Families of rows that turns and mirrors carry onto each other, the same ones carrying the whole set onto itself: the rest of each named row's family, in list order
3 families of 5 rows
K_230: [-1.32  3.95 -1.22 -1.30  4.71  2.86 -0.93  2.63  2.02]
K_42: [ 2.05  2.57 -3.11  0.13 -2.93 -0.20 -2.01  4.13  3.78]
K_164: [ 1.95  0.60 -3.77 -0.36 -1.52 -0.58  1.69  3.46  5.07]
K_268: [ 0.04  1.33  0.03  1.51  3.02  2.07 -0.59  3.42  5.97]
K_753: [ 0.27 -1.99 -1.83  0.27 -1.51  0.28  1.77  0.75  0.95]
K_225: [ 1.87  2.15 -2.45 -1.99 -4.53  0.89  0.00  1.00  1.82]
K_408: [ 1.11 -0.69 -1.59  2.77 -0.40  0.26  0.84  3.53  4.25]
K_742: [ 1.43  0.79 -2.47 -1.38 -2.32  1.51  4.00  0.11  1.53]
K_716: [-0.58  3.08 -0.92 -2.11  1.61  3.61  2.37 -0.35 -0.43]
K_491: [ 0.79  5.00 -1.40  0.20  0.60  1.84 -3.42  4.42  3.86]
K_227: [ 0.30  2.43 -2.93 -0.27  2.79  0.35 -1.19  5.03  5.37]
K_411: [-0.13  5.87  0.00 -1.72  1.06  3.86 -2.20  1.44  1.81]
K_840: [ 0.57  4.14 -0.58 -3.01 -2.08  3.34 -0.12 -0.71  0.61]
K_345: [-1.53  1.64  1.00 -1.86  3.82  3.16 -0.50  0.45  3.99]
K_16: [-1.27 -0.50 -0.20 -2.59  1.03  1.99  0.86 -1.24  0.70]

Same family as K_753: K_268, K_408, K_345, K_16
Same family as K_840: K_42, K_225, K_491, K_411

Families of rows that turns and mirrors carry onto each other, the same ones carrying the whole set onto itself: the rest of each named row's family, in list order
3 families of 5 rows
K_440: [ 2.68  0.49 -0.18 -0.39  0.61  1.26 -1.78 -3.96  2.43 -1.75  1.13 -1.57
  1.73 -3.67  0.02  4.72  0.96  0.79 -4.47 -1.48  1.17 -3.26  0.30 -2.54
 -0.01 -0.93  0.87  1.43]
K_922: [-1.43  1.51 -3.92  1.83 -0.28 -2.35 -5.44 -0.95  0.08 -1.39  0.23 -4.57
 -1.03 -2.75  1.49 -3.59 -0.86 -4.89 -3.86 -2.30 -0.02 -2.85  2.56  2.77
  0.83 -1.73 -1.94 -1.35]
K_830: [ 3.39 -0.28 -0.41 -1.21  0.69  0.75 -1.96 -2.53  1.84 -1.59  0.65 -0.53
  2.43 -4.42 -0.04  2.97  2.11 -0.18 -4.80 -0.62  1.69 -2.42 -0.14 -1.99
 -0.12 -0.66  0.47  2.55]
K_113: [ 0.26  1.72 -3.93  1.79 -0.75 -2.26 -5.45 -2.60  1.33 -1.89 -0.78 -4.61
 -0.30 -1.80  1.15 -2.94 -0.06 -4.47 -3.72 -3.06  0.40 -1.60  2.91  3.86
  0.91 -1.11 -2.40 -1.12]
K_179: [ 3.60 -0.62 -2.25  1.62 -1.28 -0.69  0.44  2.11 -4.06 -0.32  1.96 -0.84
 -0.10  1.14  2.48  2.82 -1.78 -2.36 -0.38 -0.65  0.41 -0.91  2.66 -3.05
  2.55  1.25 -2.36 -1.98]
K_376: [ 0.34  0.91 -2.16  1.63 -0.74 -0.82 -5.19 -1.54  0.13 -2.07 -0.58 -5.80
 -0.79 -1.46  1.13 -3.22 -0.58 -5.28 -4.39 -2.13 -0.92 -0.79  1.46  3.74
  0.71  0.14 -2.87 -2.37]
K_597: [-2.55  2.24  0.60  0.19 -3.99 -2.36 -1.39 -0.88  2.18 -3.01 -0.98 -4.28
  0.20  0.09 -2.08  1.19  1.38 -1.52  3.32  1.97  1.56 -1.12  2.15 -0.97
  0.72 -0.64 -1.12 -0.35]
K_473: [-0.61  1.10 -2.69 -3.06  3.70  1.52 -1.78 -1.38 -0.92  0.45  0.84 -2.74
 -5.25 -1.93 -0.44  0.21 -2.32  0.23 -1.81 -1.98  3.57  1.99  1.17  1.26
  1.76  2.16  0.89 -1.23]
K_269: [ 2.24  0.05 -1.08  0.94  0.08 -0.46  1.57  1.68 -3.81 -1.58  0.36 -0.28
  0.55  0.48  2.19  2.51 -0.37 -3.41 -1.15 -1.11 -1.57 -0.55  1.35 -2.98
  4.61  0.88 -2.44 -2.67]
K_255: [-1.79  1.44 -3.87 -3.19  2.79  2.46 -1.52 -2.16  0.29  0.01  2.03 -2.64
 -5.41 -0.98 -1.25  1.59 -1.33 -2.07 -1.74 -1.38  3.93  1.34  0.81  0.98
  1.23  1.62  1.86 -1.34]
K_153: [ 1.89  1.25 -0.79 -0.84  1.16  1.90 -1.06 -2.64  2.81 -0.92  2.25 -2.25
  2.67 -3.98  1.82  2.84  0.71  0.24 -4.93 -1.41  0.35 -3.65  1.70 -2.25
 -0.67 -0.51 -0.02  2.47]
K_795: [-1.04  0.81 -3.57 -3.73  2.91  0.57 -3.12 -2.16 -0.23  1.48  1.22 -2.15
 -3.94 -1.80 -0.30 -0.06 -3.10 -0.34 -1.48 -0.32  3.68  1.37  0.69  0.56
  2.36  2.59  1.88 -0.78]
K_820: [-4.06  2.39  0.06  1.73 -4.25 -0.70 -1.48 -1.30  0.70 -2.51 -0.96 -3.18
  0.04  0.24 -3.29  0.73 -0.63 -0.85  3.28  0.89  1.25 -1.02  2.46 -1.05
  0.59  0.13 -0.90 -1.08]
K_201: [ 3.16  0.35 -1.40  1.25 -0.21 -0.60  0.79  1.47 -4.15 -1.15  1.18 -0.11
  0.65  0.54  3.11  2.71 -0.55 -2.80 -0.31 -1.44 -2.25 -0.58  3.19 -2.17
  2.45 -0.41 -2.30 -2.69]
K_199: [-3.82  1.95 -0.36  0.68 -4.11 -0.44 -0.85 -1.56  0.12 -3.03 -1.45 -3.95
 -0.01  0.67 -3.75  0.91 -0.27 -2.35  2.62  1.10 -0.04 -2.69  2.51 -0.94
  1.21 -0.69  0.10  0.52]

Same family as K_255: K_179, K_376, K_597, K_153
Same family as K_795: K_922, K_830, K_269, K_199
Same family as K_820: K_440, K_113, K_473, K_201

